In the rows, 128 means zero.
One hidden turn or mirror swaps the rows below in pairs. Which row is each named row swapped with?
The rows were stretched afterwards, more along some directions than others.
Difat: [118 162 117 126 112 138 157 126 104  82  93 124 142 163 136  90 151 132
  95 147 116 102 105 119 118]
nupam: [147 142 110 101 139 144 145 109 109 139  85 143 152 102 155 145 110 153
 123 118 166 136 142 151 123]
gunip: [113 166 123 146 111 132 150 143 120  90 110 124 114 185 109  90 154 121
  95 154  86  88  83 112 127]
duge: [121 168 115 140 109 139 150 135 113  83 112 132 110 187 111  84 165 131
  94 152  89  95  87 114 115]
zar: [111 135 101 136 135 101 141 131  99 136  92  99 142 135 177 135 119 144
 162 113 142  97 131 120 148]
Mem: [118 153 142 140 141 158 141 135 116 129 110 152 135 120  81 135 121 115
 123 172 126 116 112 105 130]
gesiz: [143 138 131 147 109 144 137 103 122 133 110  97 133 109  89 138 131 136
 112 113 127 118 103 149 121]
belan: [134 118 137 114 122 118 132 114 136 111  97  99 141 100 158 123 140 108
 100  91 123 153 142 158 120]
mosi: [155 122 134 148 110 134 139 110 127 134 118 107 124 121  87 132 138 121
 105 115 118 117  96 155 126]
Kesuv: [119 136 155 133 110 119 111 132  86 139 136 126  82 126 119 112 145 119
 119 128 125 108 128 132 154]
zuvu: [120 132 141 140 118 122 134 121 128 120 112 120  98 137 123  95 150 115
  90  95 107 134 135 155 145]
Tesu: [109 150 118 141 132 137 139 134 159 150 141 151 120 143  81 106 135 120
 100 150 122 120 108 145 139]
Dufut: [110 159 114 115 132 145 147 141 158 149 139 143 133 132  91 133 119 129
 110 150 139 115 117 146 134]
zugo: [109 137 101 127 128 107 138 121  98 138  92 103 149 127 167 139 124 139
 154 112 144  97 130 129 145]
febi: [114 157 115  81 117 154 128 128 169 129 139 138 138 115  97 133 128 121
 109 145 139 124 117 151 130]
Noger: [104 115 141 134 156 137 119 128 134 161 134 129 128  79 120 136 142 103
 133  90 157 173 163 164 140]
zudo: [114 134 152 114 105 123 139 139 116 108 119 161 133 146 122 118 135 117
  91 163  97 110 122 100 141]
fuv: [114 152 113 121 139 140 145 139 170 146 145 143 133 133  92 121 129 119
 105 150 134 116 116 151 141]
nonas: [116 170 118 136 108 143 149 133 120  83 110 128 118 177 113  83 159 123
  86 143  99  97  84 121 116]
somam: [128 124 136 169 129 157 137 121  93  96 121 143 116 136 103 114 156 131
 115 119 123 124 100 107 115]
minof: [135 117 144 160 124 158 133 115  91  95 132 139 113 131  93 113 159 125
 104 119 121 140 104 116 115]
nup: [136 138 108 106 129 141 147 105 108 101  91 128 146 113 156 112 134 136
 100 130 153 133 136 147 123]
Dogev: [113 127 126 176 142 141 152 124  95 119 103 127 146 130 115 130 127 132
 141 115 139 108 102 100 131]
rasi: [107 136 121 114 124 138 110  90 113 116 136 109 133 100 118 120 128 122
 106 107 157 140 131 128 139]
damu: [118 144 125 101 136 143 139 137 150 116  72 112 175  92 153 146 104 105
 129 132 134 138 150 133 124]
getam: [139 117 144 121 107 119 129 110 128 112 101  98 125 115 140 108 151 109
  91  89 114 149 139 162 132]
vofoz: [130 128 147 112 110 123 149 147 119 116 118 162 131 146 121 135 123 129
 108 167 102 105 124 103 143]
Vuk: [113 133 107 111 124 107 133 124  94 137  93  91 144 117 179 134 123 151
 157 109 151 100 142 135 141]
tede: [119 133 129 173 136 143 149 116  77 110 108 136 136 134 117 121 138 141
 122 118 140 111  99 104 116]
kaso: [115 148 129 117 152 150 147 142 143 131  75 127 181  97 118 155 102 109
 135 151 137 132 133 116 123]
nopig: [120 110 147 148 141 138 120 117 132 138 131 131 128  98 117 124 159 101
 130 105 137 164 163 159 134]
Berik: [117 112 139 145 146 134 122 130 142 146 133 139 136  96 118 116 151  97
 127 106 152 160 160 158 145]
Tef: [126 158 109 116 120 141 150 114 113  86 105 133 132 152 133  85 158 124
  81 140 125 123 112 137 111]
notof: [151 127 129 149 111 144 135 104 125 135 120 104 128 111  83 129 135 127
 107 108 128 120  97 155 123]
Fireb: [111 135 106 153 144 114 153 126  93 133  84 109 150 129 155 136 118 140
 152 119 140 100 121 114 139]
Lik: [134 130 145 135 109 163 123 108 102  97 149 136 109 126  95 112 159 132
  94 112 127 140  97 130 109]
nepi: [118 131 156 112 112 136 145 155 116 108 107 153 136 136 120 124 121 121
  95 174 100 104 124 102 146]
gek: [129 121 138 170 130 156 142 121  91 100 125 140 128 135  97 117 152 131
 118 116 124 130  95 104 110]
bifiz: [125 141 162 147 111 138 119 134  86 132 140 142  96 133  91 108 137 122
 118 143 124 102 116 113 151]
kuv: [105 122 132 130 167 133 112 139 129 166 138 134 128  88 115 143 130 115
 152  93 160 161 148 129 134]
Sivo: [122 133 115 129 132 149 119  99 118 136 127 111 140  94 107 137 110 125
 118 108 154 139 119 124 138]
vifus: [108 156 121 132 139 141 155 144 164 143 137 148 129 136  91 119 123 115
  98 163 126 107 113 140 145]
mumi: [124 120 145 145 118 114 133 125 129 112 113 113 106 135 133  97 152 112
  98  96 109 133 138 144 145]
gifa: [129 126 133 124 121 126 135 114 146 105  83  94 147  99 143 122 146 106
  96  93 119 149 139 157 121]
favi: [156 113 135 148 119 139 140 114 133 131 133 125 126 121  88 126 160 111
 104 135 118 124 108 156 126]
fuda: [ 97 154 138 132 148 154 123 159 128 156 123 131 145 104 120 142 108 129
 155 104 149 137 139 126 136]
zas: [124 141 156 144 107 124 114 121  75 131 148 134  91 143 111 112 141 127
 116 134 117 109 120 121 153]
rurim: [103 111 145 142 153 129 128 129 125 150 132 133 129  83 130 135 146  97
 128  98 152 162 170 156 143]
kezav: [147 129 129 136 112 143 139 108 126 138 115  95 133 106  86 140 126 123
 111 107 129 121  98 155 134]
vup: [ 98 122 143 131 161 146 113 138 136 164 138 139 132  84 115 138 131 105
 146  99 159 165 160 145 147]
livi: [134 123 137 122 116 124 133 113 141 113  89 102 146 107 149 113 144 107
  97  93 119 151 142 158 126]
deral: [144 137 107  99 134 150 145 115 109 120  89 137 140 104 150 133 121 147
 114 129 156 139 138 152 117]
riz: [148 132 126 149 116 143 133 100 128 128 118  93 127 107  83 134 143 126
 110 109 125 128  98 155 115]
Tamu: [ 93 133 133 122 124 122 124 119 112  97 127 135 130 128 132 106 142 110
 101 136 128 120 139 100 149]
sorok: [114 160 129 141 120 135 150 158 120 109 109 124 125 167 107 111 144 124
 114 135  95  95  90 110 122]
gafe: [154 124 135 146 111 140 140 111 131 133 126 124 116 123  78 128 158 112
  97 135 112 123  99 162 121]
Kito: [ 99 120 141 133 157 132 122 139 133 159 126 127 139  82 138 142 132 105
 143  95 165 162 168 151 140]
Fov: [111 157 111 103 135 150 134 137 165 143 157 156 129 135  86 119 130 122
 102 155 136 122 117 144 136]
tefu: [116 154 116 142 136 146 142 129 163 141 134 148 115 146  73 100 139 115
  82 148 120 114 109 145 146]
vubet: [144 138 114 103 141 152 142 114 109 121  94 141 141 109 147 122 118 149
 115 129 159 141 141 142 122]
Dogeg: [130 128 137 124 121 123 134 115 135 112  80  98 151  95 155 126 144 111
 100  95 127 146 150 158 117]
Bor: [113 156 117  96 123 163 122 132 147 133 154 146 145 114 105 130 129 134
 103 141 144 135 112 139 114]

Lik swaps with sorok
Dogeg swaps with gesiz
Kesuv swaps with vofoz
nonas swaps with gek
vubet swaps with zugo
gifa swaps with riz
Tamu swaps with Mem

